Each row has a name. Each question is about the rows just above it.

[108 177 132 123 149  99  93 153 123 120 100 131  89  83  99 145 102 150
 128  78 157 147 139 112 152 162] = deki
[154 152 175 127 149 160  77 172  98 112 155 129 122 169 109  78 177 149
 144 133 168 172 136 157 120 152] = teku
[179 164  95 108 173  93 144 160 117 124  88 178  85 170 160 175 166  85
 169 131 148 139 142 176  97 114] = Gide
[ 81 173 177 123 144 101 171  91 151 100 106 132  86 134 153 160 134 148
 135  97 114 144  86  79  83 140] = zisok
[179 143 126 116 163  90 106 116 146  78 156  92  93 179  91 138 131 114
  78 117 118 166 132  92  88 154] = kemu
[167 150 134 114 150 126 173 159  86 146 114 123 125 106  79 124 131  87
 150 108 108 156 115 106 117 151] = noz
[145 125 105 170 143 106  76 153 118 171 169 109  87 172 153 126 111 139
  78  88 147  80  82 120  94 171] = sipal
[130 155 102 129  91 144 159 169 178 115  82 144 156 148 164  77 140 130
  80 112  90 178 120 154 148 119] = zise
[ 77 128  97 120  82 154 126  86 104 140  90 125  87 135 174 131 144  76
 104  95 165 136 131 131  84 132] = mepok
The next 2 entries after [179 143 126]: : [116 163]
Give the next 2 entries after [177 123 144 101]. : [171  91]
The next 2 entries after [125 106  79 124]: : [131  87]

[113 142 138  95 135 147 141 136 174 146] = Livik
[132 137 117 106 108 107  98 127 143 139] = zetat
[137 132 106 108 107 117 107 175 131 180] = telav
[130 136 121 133 112 125 114 143  98 142] = sev
The next 2 entries after [106 108 107 117]: : [107 175]
What are the next 2 entries after [132 137]? : [117 106]

[144 185 141 135 112 134 125 128 119 128  96 119 129 131 129 139 128 143
 123 121 133 139 129 143 102 131 127 144] = zafu
[128 141 123 133 128 148 128 143 141 122 132 113 129 120 126 154 136 150
 118 144 135 116 137 135 115 128 132 136] = lipo
[128 141 123 133 128 148 128 143 141 122 132 113 129 120 126 154 136 150
 118 144 135 128 136 121 111 122 131 134] = Veser
[139 128 143 123 121 133 139 128 143 102 101 118 133 132 127 136 143 128
 115 126 131 138 133 144 105 134 129 143] = mise
Give the next 2 entries after [143 128]. : [115 126]
Give the next 2 entries after [115 128]. : [132 136]
The next 2 entries after [139 128 143 123 121 133 139 129 143 102]: : [131 127]
Whose row is [128 141 123 133 128 148 128 143 141 122 132 113 129 120 126 154 136 150
 118 144 135 116 137 135 115 128 132 136]? : lipo
What are the next 2 entries after [135 128 136]? : [121 111]

[125 124 120 125 100 125 100 120 125 116 109 108 125 125 125 126 112 126
 108 125 104 112 126 125 108 125 126]  zave
[114 115 108 114  59 115  59 108 114  98  79  79 115 116 119 121  88 118
  78 114  69  89 121 115  79 114 121]  Zuk
[177 141 134 182 110 177 109 134 182 129 119 119 178 172 145 126 112 160
 119 183 114 124 150 170 118 183 151]  Mubo
[ 89 119 127  84 169  89 169 127  84 136 153 153  88  93 113 108 145 101
 153  84 161 144 108  93 153  84 107]  rigu
[142 130 125 143 102 142 102 125 143 120 111 111 142 140 133 135 115 137
 111 124 183 170 150 114 111 144 135]  Seg
[152 136 136 155 141 152 142 137 154 137 139 140 151 149 137 140 137 144
 138 155 141 139 140 150 140 155 139]  tib
Which row holds [125 124 120 125 100 125 100 120 125 116 109 108 125 125 125 126 112 126
 108 125 104 112 126 125 108 125 126]? : zave
What are the next 2 entries after [183 114 124 150 170]? : [118 183]

[128 131 129 125 123 122 121 134 127 121 126 140  96 121 121 141 135 123
 133 133 136 125  97 147 114 129 115 131] -> Mup
[122 121 134 126 121 122 121 134 127 121 126 140 142 121 121 141 135 123
 133 133 136 125  97 147 114 129 115 131] -> Gasez
[128 123 122 121 134 127 121 134 127 121 126 140 142 121 121 119 135 123
 133 133 136 125  97 147 114 129 115 131] -> dofi
[128 131 129 125 123 122 121 134 127 121 126 140  96 121 121 141 135 123
 133 133 136 125  97 147 114 129 115 131] is in which row? : Mup
Whose row is [122 121 134 126 121 122 121 134 127 121 126 140 142 121 121 141 135 123
 133 133 136 125  97 147 114 129 115 131]? : Gasez
The next 2 entries after [125 123 122 121 134 127]: : [121 126]

[ 99  93 125 131] : vud
[ 68 169 114 189] : kufav
[ 93  82  82 182] : lat
[162 153 161 187] : sinag
[105 118 124  76] : Bosu
[ 89 178 186  71] : sig
Whose row is [ 93  82  82 182]? : lat
Whose row is [ 68 169 114 189]? : kufav

[118 121 146 132 152 107 121 137 118 120 131 118 136 145 127 135 145 137
 136 134 140 153 128  99 130 118 131 130 105 127 132  72 121 108 135 119
 129 112 114 123 121 109 129 120 126 104 129 141 130 142 123 105 118 134
 137 128 145 137]  Refu
[120 136 137 125 152 113 138 130 125 125 130 118 134 132 125 139 129 109
 127 117 132 139 127 102 131 125 127 123 111 121 124 178 121 135 116 121
 135 115 109 133 126 100 158 132 126 115 142 120  93 132 113 146 144 144
 139 127 136 130]  Fub
[129 138 113 116 152  89 128 117  95 116 152 118 138 152 128 142 123 109
 127  90 141 157 124 104 118  95 131 144 102 117 133 194 116 130 130 133
 141 102 119 112 141 110 133 124 120  92 136 169 107 125 120 115 152 135
 140 139 125 100]  Vabir
Whose row is [120 136 137 125 152 113 138 130 125 125 130 118 134 132 125 139 129 109
 127 117 132 139 127 102 131 125 127 123 111 121 124 178 121 135 116 121
 135 115 109 133 126 100 158 132 126 115 142 120  93 132 113 146 144 144
 139 127 136 130]? : Fub
The next 2 entries after [153 128  99]: : [130 118]
Give the next 2 entries after [ 95 116 152 118 138]. : [152 128]
What are the next 2 entries after [136 145 127 135]? : [145 137]

[ 99 131 133 104 129] = detu
[122 102 131 132 123] = nav
[139 116 130 133 119] = lodo
[144  76 129 135 101] = rofu
[145 121 137 136 115] = Zipof
[116 139 142 109 133] = mibi
[134 123 137 135 140] = kopu
[126 108 119 105 131] = vatol
[125 117 126 123 122] = Kogap
Give the next 2 entries after [116 139]. : [142 109]
Give the next 2 entries after [102 131]. : [132 123]
Give the next 2 entries after [117 126]. : [123 122]

[123  96 112 119 112 120 131 129 124 118 131 129 131 135 128 131 126 122
 130 120 123] : dop
[126 114 139 128 139 120 119 130 127 125 137 126 133 126 134 120 134 122
 138 118 138] : Dat
[127 130 123 134 123 120 125 124 125 130 120 131 130 133 123 126 125 135
 131 121 119] : vom
[128 136 122 130 122 120 126 115 116 132 125 129 135 126 143 139 130 126
 124 121 127] : Zol
[135 104 135 131 135 120 126 124 150 128 126 133 133 129 132 137 121 132
 125 122 126] : mam
[120 190 127 133 127 120 131 123 128 150 125 121 120 120 126 121 135 126
 134 135 133] : lam
[126  94 129 124 129 120 124 130 132 118 133 132 124 132 125 122 130 119
 127 128 131] : Sim
[129 116 131 119 124 112 129 120 112 125 110 140 132 135 117 131 110 137
 128 125 122] : Gep
The next 2 entries after [112 119 112 120 131 129 124]: : [118 131]
The next 2 entries after [128 150]: : [125 121]
What are the next 2 entries after [150 128 126 133 133 129]? : [132 137]

[ 79 162 150 146  75 145 172 125] : bagid
[153 105  85  75 146  82 105 101] : vomaz
[138  79 121 107 134 169 121 143] : murod
[162 150  79 143 128 103 119 119] : Bofu
Give the next 2 entries after [162 150  79]. : [143 128]
Give the next 2 entries after [ 75 146]. : [ 82 105]
What are the next 2 entries after [150 146  75]? : [145 172]
What are the next 2 entries after [ 75 145]? : [172 125]
The row with [162 150  79 143 128 103 119 119] is : Bofu

[134 125 127 127 132 132 141 134 118 124 126 127 133 128 129 122 125 129
 132 138 113 128 135 126] = pubi
[128 125 129 124 115 130 120 137 137 128 123 124 131 124 127 143 125 131
 127 124 132 124 135 131] = tavo
[144 137 126 115 104 126 143 116 147 125 111 121 115 106 128 155 106 145
 144 134 134 126 105 151] = fugap
[136 130 114 131 143 116 147 126 104 132 127 137 126 140 120 112 129 114
 129 109 136 124 127 139] = dod
[119 134 126 129 135 145 119 138 120 111 131 117 145 140 130 121 128 121
 133 130 138 117 116 139] = sulo
[131 124 128 136 127 130 121 138 161 136 126 132 104 124 121 130 133 130
 133 125 137 123 130 127] = lipu
[128 126 134 129 109 128 121 130 153 134 133 126 127 128 127 143 124 149
 125 149 109 129 135 121] = Maza
[106 111 126 114 111 113 153 116 131 115 123 129 144 127 124 155 122 145
  99 140  94 112 109 112] = Gamuv
[118 113 134 138 109 122 119 144 155 133 135 128 128 144 131 106 144 108
 113 109 129 136 152 109] = femu
[130 141 149 131 130 140  86 122 183 137 140 112  91  94 143 122 122 124
 126 135 140 152 122 125] = ropiv
The next 2 entries after [129 124 115]: : [130 120]
What are the next 2 entries after [134 133 126]? : [127 128]
Give the next 2 entries after [134 125]. : [127 127]
What are the next 2 entries after [143 116 147 126 104]? : [132 127]
Give the next 2 entries after [133 126 127 128]. : [127 143]
The next 2 entries after [147 125]: : [111 121]
What are the next 2 entries after [109 128 121 130 153]? : [134 133]

[117 151 130 174] = dibal
[116 150 131 177] = Kip
[120 139 130 158] = gal
[119 138 133 166] = bugu
[119 135 133 162] = roze
[115 151 132 179] = Duger
[115 152 129 177] = Bon
[115 151 132 179] is in which row? : Duger
Where do [117 151 130 174] appear? : dibal
Where do [119 135 133 162] appear? : roze
Whose row is [120 139 130 158]? : gal

[124 136 129 121 131 146] -> kufam
[135 143 132 119 123 150] -> Movi
[146 134 117 123 128 138] -> zana
[141 139  94 127 125 150] -> ninu
[146 117 134 118 129 193] -> mur
What are the next 2 entries after [146 134 117]? : [123 128]
What are the next 2 entries after [143 132]? : [119 123]

[120 144 139 127 137 115 125 141 132 111 129 143 113 175 162 142 118 169
  98 173 126  93 155 116 117 130 147 141 161 115 133 111 126 138 122 123
 121 115 112 121 130 155] : kaner
[125 139 144 158 132 146 156 118 127 138 126 106 170 131 107 128 139 128
 152 154 121 147 140 121 136 139 125 133 129 108 115 142 121 116 106 143
 137 120 126 130 113 117] : tosis
[120 106 128 127 137 115 125 141 132 111 129 110 113 175 162 142 118 169
 128 173 126  93 118 116 117 130 147 141 161 115 133 111 138 126 122 123
 121 115 134 121 130 155] : Bib
[136 135 123 131 144 134 110 125 134 132 169 111  69 105 137 125 103 125
 146  72 129 112 101 160 137 124 133 104 134 143 142 142 139 120 128 124
 124 152 131 125 128 114] : siv
Which row holds [120 106 128 127 137 115 125 141 132 111 129 110 113 175 162 142 118 169
 128 173 126  93 118 116 117 130 147 141 161 115 133 111 138 126 122 123
 121 115 134 121 130 155]? : Bib
The next 2 entries after [139 144]: : [158 132]
What are the next 2 entries after [127 137 115 125 141 132 111 129 110]? : [113 175]
Give the next 2 entries after [132 146 156]. : [118 127]

[124 122 131 120] = Kuvin
[139 121 183  85] = Zibam
[126 129 124 122] = sibi
[130 125 129 127] = rut
[134 130 130 126] = lusut
[127 127 130 128] = big
[129 131 127 127] = vup
Where do [139 121 183  85] appear? : Zibam
Whose row is [129 131 127 127]? : vup

[130 135 111 119 120]  kulo
[116 129 133 127 129]  ribi
[150 129  95 133 129]  belo
[126 138 115 123 126]  zotev
[158 120  76 142 132]  fitov
[134 161  97 113 117]  lalod
[164 153 117 116 114]  mer
[116 169 126  99 110]  ter
[165 131  77 135 127]  defup
[126 128 132 127 128]  nikad
[142 120  76 142 132]  Tafi
[130 135 133 121 125]  rizu
Give the next 2 entries after [126 138]. : [115 123]
The next 2 entries after [131  77]: : [135 127]

[130 186 147 129 117  67 101 137 140 128 132 154 130] = Bigi
[100  81 129 182 129 149 130 125 120 118 123 134 123] = runi
[142 147 129 186 136 125 155 129 133 152 133 122 129] = bomas
[112 184 133 115 115 100  81 130 182 101 166 128 164] = soki
Give the next 2 entries after [186 147 129]. : [117  67]
The next 2 entries after [133 115 115]: : [100  81]
What are the next 2 entries after [182 129 149 130 125]? : [120 118]
What are the next 2 entries after [100  81 130 182]? : [101 166]

[148 110 117 154 117]  Sibok
[129 123 134  95 133]  vol
[111 144 125 151 122]  kek
[116 134 117 154 126]  vitiv
[110 148 123 129 135]  nusup
[121 117 110 150 113]  div
[119 121 125 121 139]  Banur
[109 135 132 139 149]  Mafeg
[112 119 136 146 128]  kebev
[136 149 142 132 116]  nev
[124 116 132 118 130]  Ral
[119 163 131 175 115]  kikuf
Give the next 2 entries after [117 110]. : [150 113]
The next 2 entries after [129 123]: : [134  95]
The next 2 entries after [110 148]: : [123 129]
What are the next 2 entries after [110 117]? : [154 117]
What are the next 2 entries after [119 121]? : [125 121]
The next 2 entries after [111 144]: : [125 151]

[112 170 136 140 103 156 116] -> Sof
[117 111 117 140 103 152 112] -> lar
[112 170 136 119 115 119 165] -> kebe
[117 111 117 140 103 152 112] is in which row? : lar
Whose row is [112 170 136 119 115 119 165]? : kebe
The next 2 entries after [117 140 103]: : [152 112]
Whose row is [112 170 136 140 103 156 116]? : Sof

[110 164 116 139 143 116 120 134 152]  sed
[131 110  97 139 164  75  93 135 149]  pigap
[147 136 119  87 121 107 114 117  71]  Bisa
[131 110  97 139 164 159 148 126 127]  feli
[116 139 164 110  97 107 114 117  71]  sunim
Whose row is [131 110  97 139 164  75  93 135 149]? : pigap
What are the next 2 entries after [116 139 164 110]? : [ 97 107]

[ 73 160  79 115  88 177 141  74  77 150]  Zupof
[124  77 177  70 151 115 150 169  94 123]  zaka
[109 112 140  93 121 141 150 143  88 139]  Nemu
What are the next 2 entries after [112 140  93 121 141 150]? : [143  88]
The next 2 entries after [124  77 177  70]: : [151 115]

[130 122 127 128 132 124 130 132 129]  tiro
[125 130 132 129 127 127 128 129 126]  Pive
[128 143 141 133 116 112 115 118 141]  gato
[128 128 126 128 127 126 129 127 129]  Zito
[124 142 131 138 156 157 106 152 138]  San
[125 128 165 124 141 138 162 142 133]  niv
[129 140 138 132 118 115 116 120 139]  Gevu
[151 171 116 119 119 170 149 129 161]  koman
[106 141 151 133 125 123 132 135 112]  tuz
Give the next 2 entries after [126 128]. : [127 126]
The next 2 entries after [132 118]: : [115 116]
The next 2 entries after [124 141]: : [138 162]
Give the next 2 entries after [125 128 165 124]. : [141 138]

[167 146 137 136 140 167 136 136  89  97 158 137 139 141 149 159 167 137
 136 140 143 171 163 167 167 150 163 142 150 146] : nume
[ 93 114 125 124 119  92 126 125  97  89 101 121 124 118 109 101  93 121
 124 118 123  89  96  93  93 109  97 122 110 114] : goba
[123 127 152 139 128 123 152 146 124 122 124 132 159 128 126 125 123 132
 139 128 183 122 124 123 123 126 124 171 126 127] : legi
Give the next 2 entries after [171 163 167 167]. : [150 163]
What are the next 2 entries after [97 89]? : [101 121]
The next 2 entries after [139 128 123 152 146 124 122 124]: : [132 159]
The next 2 entries after [159 167 137 136]: : [140 143]

[126 133 131 133 130 132 129 131 132] : rifu
[131 129 129 131 127 129 127 133 129] : duliv
[127 135 114 132 134 133 132 126 135] : Zis
[133 127 126 126 132 126 130 123 130] : fide
[126 121 124 125 126 131 128 123 126] : zov
[128 124 128 123 122 125 125 128 121] : Liru
[134 147 126 124 124 124 125 128 119] : befi
[114 118 127 129 130 135  71 128 130] : kabo
[132 125 127 128 125 126 126 131 125] : zukig
The next 2 entries after [126 124 124]: : [124 125]
Give the next 2 entries after [131 127]. : [129 127]
Give the next 2 entries after [125 126 131]. : [128 123]
What are the next 2 entries after [124 128 123 122 125 125]? : [128 121]

[166  87  74 150 138 113  91 145 156 153] : Dadu
[173  77  70 151 144 111  86 146 160 157] : Gigot
[ 74 148  74 151 149 109  97 146 156 156] : Roni
[102 151 143 118 129 133 148 120 114 119] : vaba
[159  91  74 151 149 109  97 106 156 156] : fuleg
Give the next 2 entries after [ 74 150]. : [138 113]
What are the next 2 entries after [151 149 109  97 106]? : [156 156]

[136 102 147 161] -> Zer
[139  97 133 141] -> sezuk
[106 161 128 124] -> tefi
[117 146 143 112] -> dekir
[120 173 141 107] -> dizu
[130 120 133  84] -> bovir
[122 155 130 146] -> Leliv
[117 167 129 106] -> nedab
[120 173 141 148] -> Vadad
[131 134 140 134] -> botam
[140 107 124  71] -> ges
Whose row is [122 155 130 146]? : Leliv

[142 103  84 159 171 161] = mivev
[103 155 175  98  88  94] = guno
[108 151 170 101  90  96] = vutim
[ 66 114 144 144 166 158] = Kare
[160 102  76 153 171 176] = vumur
[132 114  67 144 166  80] = Vog
[114  66 144 110 104 113] = sudob
Give the next 2 entries after [114  67 144]. : [166  80]
The next 2 entries after [114  66 144]: : [110 104]
The next 2 entries after [114  66]: : [144 110]

[121 129 116 132 132 140 130] -> raka
[179  74  65 139 127 129 142] -> duna
[ 70 181 180  74  65 194 162] -> pugod
What are the next 2 entries after [179  74]? : [ 65 139]
What are the next 2 entries after [180  74  65]? : [194 162]
The next 2 entries after [181 180  74]: : [ 65 194]
The next 2 entries after [121 129 116 132]: : [132 140]
The next 2 entries after [ 65 139 127]: : [129 142]

[168 153 133 169 168 137] = ruf
[168 169 133 127 168 137] = nani
[119 149 149 147 138 116] = pizor
[168 169 133 101 129 126] = val
[168 169 133 153 168 137] = Turon
Give the next 2 entries after [153 133 169]. : [168 137]
What are the next 2 entries after [169 133 153]? : [168 137]
Give the next 2 entries after [149 147]. : [138 116]

[121 121 121 121 121]  guvo
[119 125 123 121 118]  Sodat
[ 92 186 168 129  75]  renap
[154 121 127 139 159]  bag
[102 168 186 133  85]  vug
[119 124 123 122 119]  merir
[121 150 136 119 106]  Gevep
[143 108 114 128 149]  Kaman
[143 108 136 119 140]  Liv
Whose row is [143 108 114 128 149]? : Kaman
Give the next 2 entries after [186 168]. : [129  75]
What are the next 2 entries after [108 114]? : [128 149]
The row with [121 121 121 121 121] is : guvo
Give the next 2 entries after [150 136]. : [119 106]
Which row holds [143 108 136 119 140]? : Liv

[137 130 134 193 119  84 161 145 169  97 118 158 135 128 109 128 146 183
  82 110 106 123  99 142 123 115 112 140 145 125 137  84 118  70  80 123
 126 142 114 149 180 118 131 116]  mesef
[138 119 139 137 174 168  86 145 129 162 150 104  95 144 145 139 157 144
 123 172 146  98 151 100 114 124 155 107 158 144 147 104 124 119 116 117
 155 118 135 159 149  88 124 151]  zalam
[138 141 110  71 112 174  90 138  97 130 124  92 141 134 126 145 130  71
 161 154 133 155 154 132 120 140 143  97 107 150 118 120 127 147 129 148
 123 133 144  99  93 142 128 136]  pebuf
[129 137 142 108 139 113 127 118 143 136 117 136 135 149 128 108 125 121
 110 148 145 123 127 114 149 110 126 114 111 122 129 141 125 148 139 122
 140 127 141 131 145 131 154 123]  devus
[136 127 136 107 106  89 160 105 148 106 121 155 138 148 110 101 128 120
 107 108 125 137 107 133 147 101 123 127  88 111 125 159 115 130 129 125
 125 130 137 138 151 151 161 108]  Dit
[135 142 142 105 121 136 125 121 132 124 122 120 141 147 127 127 128 115
 120 145 138 153 130 120 136 127 136 107 109 136 118 124 132 126 148 129
 133 133 147 123 139 137 150 138]  boni
[126 116 110 142 119 139 125 154 125 125 130 122 127 110 124 151 140 136
 144 128 114 135 136 144 119 140 131 130 133 142 130  91 118 116 118 141
 127 130 127 119 118 116 101 131]  Saf
[141 121 127 137 113 121 123 122 131 125 114 143 145 117 111 119 119 131
 121 104 102 128 127 132 121 156 100 118 139 139 124 117 156 142 128 122
 104 147 112 108 120 152 125 116]  tur
[115 153 152  98 129 125 132 106 141 127 132 134 133 165 111 108 141 100
 122 136 133 147 129 117 146 110 144  96  72 131 121 147 116 145 133 123
 138 131 161 141 147 148 165 125]  Tagi
[126 152 128 103 140 189  87 144 111 130 159  87 106 158 117 154 175  94
 151 160 128 143 154 122 106 120 178  86 103 154 135 109 104 107  99 139
 145 126 155 152 133 115 136 150]  Kopa
Give the next 2 entries after [122 131 125 114 143 145]. : [117 111]
Give the next 2 entries after [136 127 136 107 109]. : [136 118]
What are the next 2 entries after [142 108 139 113 127 118 143 136 117 136 135 149]? : [128 108]
What are the next 2 entries after [129 148]? : [123 133]
The next 2 entries after [133 123]: : [138 131]
Where do [137 130 134 193 119  84 161 145 169  97 118 158 135 128 109 128 146 183
  82 110 106 123  99 142 123 115 112 140 145 125 137  84 118  70  80 123
 126 142 114 149 180 118 131 116] appear? : mesef
What are the next 2 entries after [143 154 122 106]? : [120 178]

